(in the rows, 128 means zero)
A state moves one step at a time under one of 6 hidden systems, and each row is a state written as 22 numbers. Each run below is a few steps of one system.
pasa, run 1, 8 rows:
[[177 165 142 131 110 150  91 141 167 159 153 159 123 111 157 129 100 138
  110 129 130  59]
 [101 110 135 139 109 132 164 141 129 111 132 168 137 143 110 123  58 151
  141  70 164 129]
 [140 136 139 125  78 112 137  79 113  88  92 103 132 180 147 151 114 139
  171 135 131 136]
 [134 116 146 106 113 142  66 146 106 101 157 116  68 132 179 120 141 114
  127 123 132 101]
 [134 117 139  93 120 105 107 146 167 111 138 184 166 135 141  95  81 101
  101 148 154 120]
 [174 139 137 155 121 124 147  84 159 138 137 108 136 156 121 128  58 153
  145 110 120  88]
 [105 142 154 148  89 175 127 126 106 127 138 155  97 137 177 171 110 125
  150  83 128 135]
 [ 99 118 124  85  83  93  91 155 123  71  97 143 156 143 138 105 120 136
  157 130 174 110]]
vugu, run 2:
[[115 109 118 108 109 119 127  98 108  65  99  98 119 167 124 113 155 111
  145 156 147 131]
 [150 116 142 118 151 122  93 118 137 141 166  91 105 124 161 113 132 102
  117 149  97 126]
 [137 136 138 125 125 144 108 145 168 147 155 172 149 115 150 119  90 112
  103 122 136  92]
 [131 128 134 136  97 120 150 119 128 108 111 137 133 157 116 132  77 167
  152  95 156 108]
 [127 130 145 137 107 148 128 111  86 107 123 111  76 151 147 160 151 132
  145 119 119 148]
 [112 121 117 104 126 142  85 148 122  94 135 125 109 113 144 103 174  96
  113 152 141 102]
 [153 101 133 108 145  95 122 123 150 113 148 127 136 145 114  86  85 120
  105 143 138 112]
 [165 145 154 156 122 154 141  89 153 154 146 135 121 142 153 152  82 126
  128 116 110 119]]
Keve, run 3, 8 rows:
[[182 109 113 153 182 138 155 116 134 140 155  96  78 131  67  93 117 154
   92 124 122  85]
 [ 79 110 143 145 147 163 159  96 158 133 157 157 170 129 152 141 102  52
  107 121 120 176]
 [115 167 116 136  99  93 108 140 149 165 101 109 197  97 139 144 110 171
  186 105 120 100]
 [136 124 162 123 121 123 129 160  59 134 130 148  53 134 136 158 151 173
  123  96 126 173]
 [139 146  99 125 117 164 146 112 134  85  84 152 126 130  83 112 188 104
   94 184 161 101]
 [113  82 113 125 190  84 138 135 143 140 161  79 153 116  92  74 101 121
  121 118 113 129]
 [157 155 165 144 123 135 136  84 156 176 139 144 152 136 173 176  99 101
  123 140  84 175]
 [107 164 112 153 106 161 118 169 133 156 122 158 134  85 126 143 122 171
  149  79 152  76]]
Desug, run 4:
[[132 161 143 132  81 119 158 115 122 133  75 178 172 141 126 176 121 153
  147 131 136 169]
 [112 111  99 138 137 129 148 136  86  95 105  84  77 129  79 111 168 175
  150 104 150 108]
 [110 106 137  99 144 127 114 127 114 102 128 143 120 132 149 120 179  67
   94 178 119 185]
 [160 153  99 148 161 133 134 121 180 178 134 120 166  92  97 112 133 126
  104 154 113  84]
 [106 109 158 150 151 120 156 140 124 172 167 145 134 120 136 143  73 142
  131  71 104 180]
 [115 165 119 142  82 133 149 112 116 119  69 141 158 133 114 166 149 155
  167 129 143 138]
 [104  96 110 115 150 110 123 158  77 101 126  91  77 121  97 100 172 157
  133 114 143 129]
 [147 129 141 105 141 126 125 112 137 124 118 155 137 129 130 126 167  76
   76 195 115 167]]
Vom, run 5:
[[153 149 170 154 129 126 153  84 146 177 141 137 151 144 161 175  76 123
  134 115  82 186]
 [108 182 105 142  79 144 119 142 116 137  77 135 151 101 129 161 162 172
  175 113 146  95]
 [ 85  75 129 100 147  97 132 176  66  94 128 117  87 129 102 101 153 157
  135  94 149 169]
 [188 130 126 117 156 122 137  90 143 115 114 116 109 148 100 112 169  99
   75 211 112 136]
 [106 142 110 170 167 185 132 125 178 181 175 130 153  78 132 121 110  99
  112  99 107  82]
 [ 91 127 149 116 104  71 140 136 141 139 110 164 210 135 140 144  69 136
  159 108 133 183]
 [181 157 128 140  96 102 131 112  88 137  92  80  88 149 113 156 141 210
  168 123 115 111]
 [ 95 125 125 137 147 190 137 166  82 122 135 161  64  95 117 139 210 115
   91 121 140 145]]
Desug, run 6:
[[121 127 134 140 140 102 154 135 101 160 120 119 132 117 106 151 133 163
  143 108 104 180]
 [122 145 120 140 131 147 155 133 101 132  93 146 115 119 102 154 181 141
  121 134 126 164]
 [103 110 105 121 161 117 148 152 119 126 116 129 133 107  81 101 167 128
  110 138 135 149]
 [132 125 129 135 162 111 154 112 139 161 128 121 153 114 107 129 143 114
  111 153  97 178]
 [117 151 122 164 149 153 161 131 127 179 127 139 140  94 108 155 146 142
  126 108 107 147]
 [ 91 119 124 128 129 103 153 158 104 136 105 150 150 113  99 134 141 154
  140 104 135 174]
 [131 132 121 129 139 107 160 113 104 129  91 110 125 132  86 137 172 149
  128 153 117 166]
 [113 126 118 146 169 162 151 137 116 147 135 131 104 101 101 132 182 110
   98 137 115 157]]
dez, run 7, 8 rows:
[[123 114 136 131 125 179 144 114 115  89 136 150  83 150 131 129 139  94
  101 132 144 132]
 [ 84 118  99 116 126 117 110 135 154 110 125 118 180 115 129  98 119 104
  149 128 149  97]
 [160 116 155 122 137  90 120 113 125 149 145  96 121 143 145 131 101 141
  137 130  95 155]
 [149 162 138 130 101 177 107 125 130 122 127 156  97 128 156 151 157 112
  112 144 135 104]
 [ 93 100 118 109 120 110 127 159 127  95 132 145 142 132 114  92  93 145
  142  95 169 105]
 [144 117 136 119 124  97 139  84 117 111 109  90 133 164 129 136 128 117
  142 161 107 160]
 [138 142 125 138 139 178  93 131 138 139 161 115  90 105 157 123 156 104
  110 133 118  80]
 [105 106 142 103 116  97 120 164 143 120 135 179 165 129 134 108  80 120
  120 114 154 143]]
Vom, run 8:
[[148 153  95 114 144 128 121 134 133 129  87 131 135 102  86 114 212 119
   92 200 130 116]
 [110  94 120 147 195 123 157 148 149 174 177 117 140  92  91  92  99 126
  104  97 110 132]
 [152 156 147 139 122 102 165  85 157 168 101 157 196 142 122 165 103 129
  128 156 102 186]
 [112 166 102 164 115 137 135 136 109 163 102  91 130  97 108 158 153 190
  176  89 119 100]
 [ 88 100 136 106 143 104 143 172  75 122 109 153 112 118 102 128 176 144
  113 123 132 207]
 [166 128  99 129 161 106 150 106 140 121 105  93 137 131  65 100 164 131
   98 186 124 114]
 [112 133 131 170 183 162 154 125 155 202 173 129 136  85 126 140 123 103
  106 104  83 150]
 [110 155 122 123 103  88 150 134 153 156  85 161 224 114 110 145 109 145
  150 134 132 155]]
Keve, run 9, 8 rows:
[[141 154 143 174 158 163 173 114 148 202 147 169 143 100 123 166 114 118
   96 114  91 167]
 [ 79 149 107 149 121 130 160 162 129 157  97 173 189  87  96 146 131 158
  146  91 143 146]
 [122 123 132 126 135  80 167 141  74 145  84 118 122 125  82 149 165 187
  146 121 117 199]
 [156 154 116 157 167 167 163 118 116 165 112 132  96 102  86 147 208 121
   78 170 105 147]
 [102 114 106 132 184 118 158 157 165 167 140 163 187  81  78  92 129 111
   87 139 132 142]
 [144 142 145 146 141  77 180 107 144 194 113 140 187 130 107 155  79 164
  146 116  92 196]
 [123 174 128 180 129 185 167 135 103 189 116 151 105  87 118 193 169 166
  136  88 107 149]
 [ 67 122 100 113 137 118 152 182 101 118  86 178 158  89  70 116 199 136
  110 135 162 166]]
dez, run 10 (8 x 22):
[[131  88 141 121 200 114 109 177 135 174 205 124  94  89 131  85 116 119
   80 107 104 133]
 [163 172 150 124  91 117 144  97 171 145  91 200 205 142 139 163  96 108
  108 175 131 155]
 [138 140 119 175 114 153 143 116 120 144 143  81  92 131 120 141  84 188
  179  59 129  62]
 [ 64 104 144 110 120 137 132 152  68  92 115 158 106 133 143 145 184 106
  126 121 141 206]
 [146 140  83 105 136  86 101 140 152 127  96  92 170 101  84  85 167 146
  126 176 137  76]
 [173  96 161 147 175 134 164 104 138 155 180 133  84 144 120 120  85 115
   81 124  97 159]
 [101 174 121 151  89 191 126 111 172 136 109 171 181 110 162 167 130  90
  138 135 137 104]
 [104 109 133 129 126  79 123 164  98 142 136  98 128 118 123 121  82 203
  180  56 134 124]]
vugu, run 11 (8 x 22):
[[179 118 109 140 153 104 161 106 176 134 129 118 154 142  66  83  66 153
  107 134 136  85]
 [115 141 157 179 125 169 172  82 131 160 145 136 134 140 157 188  85 117
  145  88  93 175]
 [ 80 162 113 111  79 137  86 161 110 115  88 139 157  98 157 149 178 135
  173 122 155 104]
 [136  81 128  92 153  59 125 165  80 103 121 103  90 140  87  86 143 177
  125 131 141 150]
 [185 148 139 149 163 168 146  86 150 156 147 134  91 128 118 140 158  85
   63 181  92 137]
 [ 61 128  93 145 135 161 123 129 184 131 148 130 196  93 136 103  99  86
  144 101 146  79]
 [133 121 153 106  94  48 137 127 120 129  99 139 179 159 133 140  65 174
  172 109 129 174]
 [175 175 144 157 117 161 122 131  85 168 121 109  47 114 140 178 178 179
  136 119  98 122]]
pasa, run 12, 8 rows:
[[121 114 180 151 158 159 140 148 126 171 193 186  99 114 164 151  77 105
   90  82 107 181]
 [117 173  92 127  70 129 131 113 168 104  63 151 211 130 115 132 120 136
  162 148 172  71]
 [126  82 153 135 143  90 135 132  73 120 156  67  62 153 130 123  92 185
  168  62 112 148]
 [154 158 159  97  88 152 101 115 133 106 102 195 125 144 176 160 174  79
   92 194 137 158]
 [116  90  90 122 149 121 105 149 157  94 164  93 126 120 105  55  90 130
  131 105 162  36]
 [151 126 177 144 137 108 166  87 146 169 144 155 158 157 154 164  59 116
  125 119  87 213]
 [134 187 103 147  73 182  96 122 136 120 103 117 114 111 153 157 159 154
  164 122 147  38]
 [ 66  58 145  98 135  86 129 183  85  91 147 148 112 139 126  96  96 145
  138  74 161 181]]

Name the system that made each run.
run 13 (2 x 22):
[[156 152  82 145 163 120 103 130 206 182 148  87 192  80 107  84 108 129
  125 144 109  36]
 [ 98 110 161 152 140 103 187 141 134 180 150 179 174 127 123 154  37 152
  136  55 116 208]]

vugu
run 14 (2 x 22):
[[167 100 159 116 108 120 127  81  82  71 130  78  40 201 152 133 123 131
  144 140 117 141]
 [126 125 150  95 115 174  64 133 154  94 171 165 112 126 202 112 139  41
   87 162 139 102]]

pasa
run 15 (2 x 22):
[[133 160 120  89  66 107  95 133 125  81  68 150 158 142 139 132 163 134
  148 171 165 106]
 [142  84 134 130 166 103 126 137  90 122 163  64  60 135 109  96 123 162
  131  99 115 116]]

vugu
run 16:
[[132 111 112 122 160 122  59 141 133 128 182  34  83 105 157  82 142 122
  141 122 103  60]
 [155 118 177  89 109 126  85 127 156 107 162 187 127 156 200 123  81  70
   89 157 132 142]]

Keve
run 17:
[[157 115 141 148 186 121 161 135 135 188 160 133 116 105  98 125 118 134
   84 124  92 161]
 [115 156 129 159 125 146 171 119 163 166 119 182 189 106 113 155 109 114
  119 121 124 154]]

Keve
run 18 (2 x 22):
[[167 147 155 142 149  82 156 131  81 198 110 107 103 118 111 173 158 189
  132 131  69 214]
 [139 170 118 162 151 202 167 143 135 171 117 197 109  81  84 148 199 116
   63 154 131 124]]

Keve
run 19 (2 x 22):
[[133 139 141 174 140 176 124  81 147 160 177  83 108 129 173 152  91 103
  150  97  87 109]
 [ 77 153 134 122  88 135 100 171 132 147 118 182 173  94 173 150 121 134
  156  93 151 130]]

pasa
run 20:
[[118 109  81 109 141  56 162 150 113 110  67 112 172 123  29  85 150 194
  143 143 162 125]
 [146 102 156 148 182 135 168  82  90 148 148  80  66 149 122 149 167  98
   99 151  65 221]]

Desug
run 21, 2 rows:
[[ 72 126 116 123 124 100 146 158  74 126  79 116 141 111 100 147 185 166
  165 107 131 185]
 [157 130 101 130 173 111 141 140 112 152 110 102 107 100  66 113 202 155
   96 174 114 133]]

dez
run 22:
[[ 79 113 121 115 142  73 119 172  87 149 113  98 144 102 120 127 156 172
  167  99 118 176]
 [195 164 149 123 127 125 135 121 109 152 100 151  89 132 115 161 183 139
   88 184 103 163]]

Keve
run 23 (2 x 22):
[[117 112 121  95 108  98  89 162 117  95 125 116 124 130 139  97 126 149
  152 121 156  92]
 [160 106 144 100 125 103 121 107 119  94 123 118 100 168 132 112 127 113
  113 162 127 138]]

dez
run 24, 2 rows:
[[117 130 130 120  77 125 112 152 126 105 120 157 134 137 143 125  81 170
  159  86 175  80]
 [119 104 136 115  97 125 130 110  82  61 104  97  78 178 130 131 141 143
  159 124 147 137]]

Keve
run 25 (2 x 22):
[[133 119 141  88 142  90  60 169 170 159 171 137 167  95 172  92 104 107
  110 141 114 110]
 [205 149 170 121  86 105 123  98 144 131 120 155 126 174 156 148  61 153
  125 138 125 125]]

dez
run 26 (2 x 22):
[[140 100 139 125 185 144 112 129 185 156 205 141 133 110 147  86  86  56
   64 142 106 116]
 [130 149 142 135  89 107 136 106 186 148 129 164 220 144 160 144  22 127
  159 102 135 115]]

Keve
run 27, 2 rows:
[[181  95 148 141 149 107 151  62 166 115 165  82 123 190 133 107  28 117
  129 122 100 125]
 [ 97 167 136 171  82 216 109  96 139 130 143 124 116 120 206 182 117  94
  169  91 121  85]]

Desug
run 28:
[[109 124  94 127 112 141 152  99 159  77  95 141 172 147  93 102 119 102
  128 150 173  94]
 [112 100 126 134 159 107 112 114 125 136 165  56 118 126 142 111 116 119
  156 110  94 131]]

Desug
run 29 (2 x 22):
[[187 129 156 115 134 112 137 177 116 153 132 202  89 124  98 118 106 178
   75 124 146 137]
 [123 106 121 143 122 144 196  76 140  82 106 146 144 173  84 121  99 107
  119 139 156 142]]

Desug
run 30 (2 x 22):
[[144 161 119 150  98 148 134 126 155 141 119 150 149 120 122 140  89 160
  142 105 147  69]
 [102  93 145 113 112 103 125 136  95  89 132 116 105 158 139 119  93 146
  158  89 146 143]]

Desug
run 31:
[[122 153 138 128 110 113  93 137 139 162 132 118 160 106 168 147 119 139
  157 118 109 118]
 [143 133 135 120 111 108 122 164 110 135 117 155 110 122 116 125 121 178
  131 108 147 120]]

pasa
run 32:
[[118 125 158 101 113 135  77 192  63 117 144 153  41 116 171 142 182 147
  121 110 141 139]
 [173 130 117  84 113 109 124 127 161  82  90 181 153 151  88  89 135 116
   77 202 170 101]]

Desug
run 33, 2 rows:
[[155 174 136 135 121 137  90 109 128 172 120  91 121 107 172 166 183 116
  139 167  79 131]
 [137 126 132 108 142 136  97 195 140 143 152 185 111  91 123  96 130 134
   85 120 152  94]]

Keve
run 34:
[[120 140 109 143 137 165 114 143 163 142 153 140 138  96 131 112 113 123
  120 109 138  65]
 [ 98  99 147 104 110  83 132 142 117 106 119 145 153 153 138 121  86 135
  154 105 144 167]]

Keve
